(in the rows, 128 means zero)
The rows below come in pairs that one turn or mirror swaps. Which row does each named row swap with?
The rows were stretched afterwards, more along some directions than others.
kabe: [156 111 162 137 133 121 139 148 130 148 114 111 147 135 105 136]
fitul: [158 135 153 110 123 128 168 166 173 155 127 148 137 112 102 138]
Pur: [133 153 140 122 127 137 116 178 134 176 143 113 153 133 158 144]
Raz: [122 137 127  98 143 109 161 130 150 111 107 121 122 133 109 104]
maka: [145 108 105 103 121 136 152 103 121 136 106 131  97 142 109 145]
gafik: [160 124  95 108 132 107 165 115 166 116 117 100 108 128 119 113]
roz: [131 126 131 159 126 103 130 113 138  96 133 132 134 113  95  91]
Tuzam: [135 119 145 136 105 153 129 130 112 137 137 129 137 142 145 164]
gib: [135 117 120 115 111 145 151 139 131 148 124 104 125 135 132 176]
lidu: [154 108  97 131 129 115 135 126 128 121 122 142  86 131 111 109]
vaz: [129 135 156 157 105 131 131 151 126 113 140 112 139 131 105 131]
kol: [149 162  81 111 130 114 152 124 126 160 125 116 111 121 108 128]
Mazo: [109 113 145 121 117 139 111 159 138 161 132 130 147 132 151 139]
fime: [158 110 124 127 147 116 152 126 158  97 132 126 134 118 107 125]
vitu: [122  74 143 155 119 128 138 114 121 100 121 141 120 142  98 116]
rig: [109  81 138 137 118 129 121 124 132 107 126 144 124 140 123 121]
Gegir: [149 171 104 120 127 114 158 141 133 166 127 126 123 111 102 126]
mezur: [149 128 159 113 128 128 160 170 174 159 131 144 145 110 104 130]
vobi: [141 109 157 153 116 137 111 123 116 135 129 140 154 139 114 118]
Monef: [151 133 132 136 128 115 141 125 123 145 112 147 104 127 125 125]
Tumet: [123 100 180 149 116 143 101 153 135 148 120 134 142 137 155 147]
bigu: [142 176  80  81 138 118 141 143 156 156 126 131  98  95 140 115]
zez: [135 176 119 114 121 136 136 149 143 166 136 128 121 108 140 150]
naze: [124 160 112 112 147  99 147 145 151 122 128 135 122 133 121  91]
Fubu: [133 111 124  89 121 130 159 116 134 119 100 118 111 133  96 130]
Val: [126 131 140 117 113 148 144 157 133 165 129 108 136 128 129 182]
lut: [127 145 121 167 123 116 127 128 135 110 149 125 131 111 121 103]
bidi: [133 112 141 162 123 108 127 106 129 107 128 118 139 120  99 106]
regov: [153 151  86  94 156 115 151 132 164 126 134 136 120  99 129 108]
zase: [103  93 151 137 115 139 111 141 127 141 135 144 137 138 139 135]
fifum: [155 123 121 135 139 106 137 149 138 140 119 128 107 132 123 116]
Rasi: [139 105 154 147 123 114 133 121 134 125 115 114 152 121  92 116]
reziv: [139 132 161 153 114 138 131 161 126 132 149 109 164 138 113 142]
bugis: [167 127  86 101 127 111 170 113 165 117 114 110  98 131 121 124]

rig is swapped with roz
zez is swapped with maka
zase is swapped with bidi

The rows below come in pairs that one turn or mirror swaps. Which row does each named row swap with?
The rows were stretched afterwards, more along some directions than others.
Zive: [ 90 118 118 150 117 118 113 157 139 111 117 126 129 132 116 126 127 109
 145 143 150  89  72 107 133]
Fal: [111 133 120 116 130 102 156 133 169 129 127 134 130 134 152 124 164 115
 125 115 155 123  82 146 124]
vutes: [ 88 114 120 139 122 117 119 149 141 121 107 117 131 125 110 127 124 113
 137 143 157  89  65 122 139]
lupen: [152 142 143 110 112 125 135 133 114  89  71 104 118 150 183 138 130 124
 132 114 126 147 130 135 149]
ralep: [116 127 113 125 135 101 151 143 172 135 128 138 125 132 143 130 163 121
 115 114 158 116  73 133 120]
Rim: [120 138 128 140 120 103 138 134 137 122 110 108 135 140 168 131 121  83
 124  97 106 169 126 105 128]
Fuf: [130 140 104 125 149 141 140 134 125 121 143 164 135 109 142 128 144 147
 124 160  87 128 117 116 151]
dofa: [136 123 135 108 134 146 167 122 103  86 105 152 130 144 118 132 116 126
 119 112 128 107 116  93 102]
kagus: [117 143  87 134 143 141 153 140 156 141 152 179 125 110 142 129 167 138
 115 161 105 129 108 122 156]
sova: [108 119 123 140 129 113 126 128 129 115 123  88 131 140 125 150 157 164
 131 106 161  97 138 154 134]
fego: [114 144 126 143 120 107 143 142 147 135 115 116 133 135 169 134 122  79
 123  95 110 167 124 113 130]
fipap: [109  99 124 137 139 109 146  96 124  94 114 127 108 178 187 134 140 119
 113 124 150 128 128 156 125]
Diga: [ 86 115 126 134 128 114 113 142 137 107 112 121 131 142 109 126 120 123
 148 142 152  91  65 117 128]
Zufe: [130 127 135 119 132 154 168 130 118 101 117 153 124 136 115 130 126 120
 113 109 140 105 110  98 112]
Tetu: [ 87  92 117 147 117 119 102  91 107 133 135 104 130 114 142 119 116 137
 132 159 130 129 141 170 148]
rel: [134  99 125 102 124 103 131 103 147  83  93 119  94 162 134 147 153 130
 121 114 153 123 103 140 157]
Nopu: [142 148 120 121 152 110 138 112 147 146 145 112 136 142 141 126 147 169
 141 110 103 153 139 117 112]
zol: [ 93 118 119 139 128 117 123 128 133 120 131  90 134 133 122 147 161 162
 134 110 160  92 139 160 133]
kanop: [129 134 111 104 111 119 143 116 153 116 117 111 138 121 114 162 167 151
 151 124 111 104 121 157 129]
Faso: [115 127 112 121 138 138 133 150 113  82 104 136 112 172 148 173 113 127
 166 131 116 102 116 134 120]
tose: [148 145 115 119 128 157 141 131 169 131 121 161 139 146 138 126 153 147
 125 132 132 134 112  78 105]
tapum: [123 136 111 121 133 113 150 136 175 131 125 146 127 133 146 120 160 121
 123 112 151 124  74 125 112]
Vil: [ 91 119 115 168 109 110 112 144 132 156 149 107 141  60 159 145 136 121
 133 154 132 108 170 170 167]
Fiv: [129 124 132 107 137 149 172 120 109  92 107 147 128 144 119 125 131 123
 114 111 136 103 115 105 112]
Zemo: [103 119 124 141 122 111 120 125 128 122 132  92 134 131 122 150 153 166
 136 116 160  88 145 159 138]
teto: [102 120 119 136 123 117 126 123 127 118 129  89 141 132 129 154 157 166
 136 112 153  99 148 155 137]
Mivuv: [ 89 124 121 143 123 123 111 165 159 109 124 141 128 137 146 136 157 123
 128 110 105 102 148 132 136]
dab: [114 150 124 151 118 112 144 149 139 121 116 113 131 135 168 135 119  76
 125  93 109 162 125 107 138]
tubod: [133 104 126 108 121 103 124  96 146  78  99 124  97 177 145 142 143 131
 116 110 154 118 115 144 158]
Lesi: [ 86 124 121 140 125 117 112 153 129 117 121 128 136 135 116 113 127 107
 149 145 148  98  73 118 138]
sal: [101 117 112 161 108 112 116 136 137 159 143 104 141  59 164 146 137 121
 127 153 132 110 171 171 165]
ref: [103  95 116 135 139 109 148 110 113  74 110 130 106 174 186 140 130 114
 123 122 143 125 130 151 131]
zeg: [111 129 122 128 136  99 154 134 176 125 123 137 124 129 146 125 166 110
 112 116 159 124  76 139 122]
Luter: [103 108 119 142 148 110 144 117 129  83 122 139 103 183 188 133 148 109
 124 114 140 138 126 153 125]
Vidak: [135 150 120 117 153 111 140 117 147 149 144 107 137 131 132 128 152 170
 141 112 105 144 135 118 113]
Rosed: [119 126 121 126 137 131 131 155 111  84 102 140 104 170 152 171 119 123
 165 141 118 104 110 139 123]
lib: [101 121 129 116 134 146 139 125 128  99 131 124 127 107 127 115 153 104
  98 108 131 110 122 136 140]
Zagar: [139 141 124 119 149 105 141 121 142 143 144 113 134 144 130 134 146 170
 145 110 104 144 135 124 116]
romuv: [104 121 118 142 125 112 119 127 124 118 126  85 132 137 124 146 154 165
 135 113 161  92 137 158 141]
povu: [125  80 153 123 118 105 136  96 100 107 108 101 109  98 155 124 138 137
 129 151 132 125 161 145 161]
monit: [134 133 110 100 109 120 145 102 142 114 116 102 149 129 117 163 161 167
 142 125 104 113 128 159 125]
vutu: [ 94 117 115 162 111 112 112 144 136 163 142 109 139  56 155 140 133 117
 130 150 137 111 161 170 162]
kig: [144 142 126 116 147 105 135 116 142 146 139 103 130 136 141 137 148 173
 145 115 103 149 142 119 117]
pabu: [114 142 136 156 115 105 133 155 143 125 111 116 123 136 163 136 119  83
 133  91 102 168 115 108 129]
med: [ 98 116 112 163 112 115 116 147 134 156 145 111 143  56 161 144 130 117
 131 153 134 113 167 160 161]
Lozos: [130  80 154 130 115 104 144  99 110 106 100 103  99 105 161 126 145 125
 121 140 139 130 157 153 162]
Pud: [129 147  90 121 148 141 150 139 134 135 151 165 123 110 140 142 144 153
 121 166  93 127 123 120 147]
bozek: [116 143 128 145 116 107 141 153 137 121 113 122 133 140 165 133 120  82
 130  93 104 166 117 102 125]
fifen: [ 97 116 112 163 108 116 115 142 139 158 143 111 141  56 157 150 130 124
 133 154 134 105 166 163 160]
rilot: [ 93 120 111 158 114 111 114 139 136 158 140  99 145  57 158 143 131 117
 128 150 134 110 170 172 160]
kuf: [120  92 134 112 112  99 118 106 142  75 106 116  98 164 137 139 148 132
 126 113 148 115 109 128 162]
Deku: [127 125 129 120 130 132 137 142 120  84  93 138 114 171 146 183 115 137
 155 130 120 103 117 133 114]
bub: [118 128 113 134 135 136 127 160 117  89 101 137 109 160 150 177 112 130
 165 134 127 102 104 130 118]
fumub: [123  79 152 128 117 101 135  95 103 108 101  98 103 103 164 126 135 123
 126 142 135 129 166 152 160]
mep: [153 147 113 116 132 154 139 116 149 134 125 150 148 138 129 122 140 154
 127 141 126 125 122  68  96]
bazal: [124 130 123 124 133 135 129 154 110  79  99 134 108 169 150 173 103 134
 160 129 122 104 111 134 118]
Fegor: [122 134 118 122 131 137 131 148 112  88 103 144 120 164 146 176 112 133
 163 138 120  97 113 131 119]
gade: [117 103 116 135 136 115 148 104 119  75  98 127 102 177 189 136 134 116
 118 120 140 135 130 147 125]
zaku: [101  90 117 134 106 122 104  93 107 136 139 111 134 110 138 121 124 134
 134 162 129 131 144 171 145]
tofus: [ 86 119 124 144 114 116 111 149 134 116 112 128 137 135 116 128 124 113
 146 143 155  93  70 115 138]
maza: [101 119 116 138 127 114 125 116 130 114 125  90 135 138 122 150 154 166
 135 112 151  94 146 155 133]
Nok: [162 147 129 110 121 128 135 126 115  85  69 106 119 161 180 131 132 123
 120 121 134 140 128 130 146]
Kop: [100 118 115 157 110 116 113 140 132 164 143 103 148  53 152 145 133 126
 125 154 140 106 164 165 159]
Duf: [135 125 137  98 139 152 176 123 108  92 109 152 130 142 119 132 131 133
 120 113 128 115 111 103 105]
mog: [114 134  88 131 154 141 144 130 149 133 149 166 127 117 146 130 156 144
 119 153  95 135 115 123 151]
rimag: [105 121 118 135 124 117 126 121 130 121 132  93 136 137 122 145 158 169
 133 113 159  96 141 159 136]
Galo: [ 88 113 117 150 121 119 111 152 136 108 107 120 131 127 117 130 121 116
 146 140 157  84  66 114 136]
nuli: [133 127 134 114 135 147 163 123 102  82 112 151 126 141 108 128 118 125
 130 116 124 102 118  95 105]
rined: [124  70 154 133 115  99 138 100  98 105 105 105 102 107 157 128 132 122
 124 147 137 122 162 154 165]
soz: [105 161 101 127 135 127 153 135 158 125 135 108 140 122 144 149 152 105
 114 103 100 170 135 114 119]
dul: [117 143 109 107 134 119 129 142 110 107 102 117 128 134 116 136 111 140
 126 139 135 113 151 141 120]
fev: [140 100 140 108 117 101 126 108 144  82  98 124  98 174 132 153 150 137
 135 112 145 143 107 115 140]

vutu is swapped with maza
Rosed is swapped with Diga
kagus is swapped with tubod
bazal is swapped with Zive
lupen is swapped with mep
Kop is swapped with teto
Mivuv is swapped with dul
soz is swapped with lib

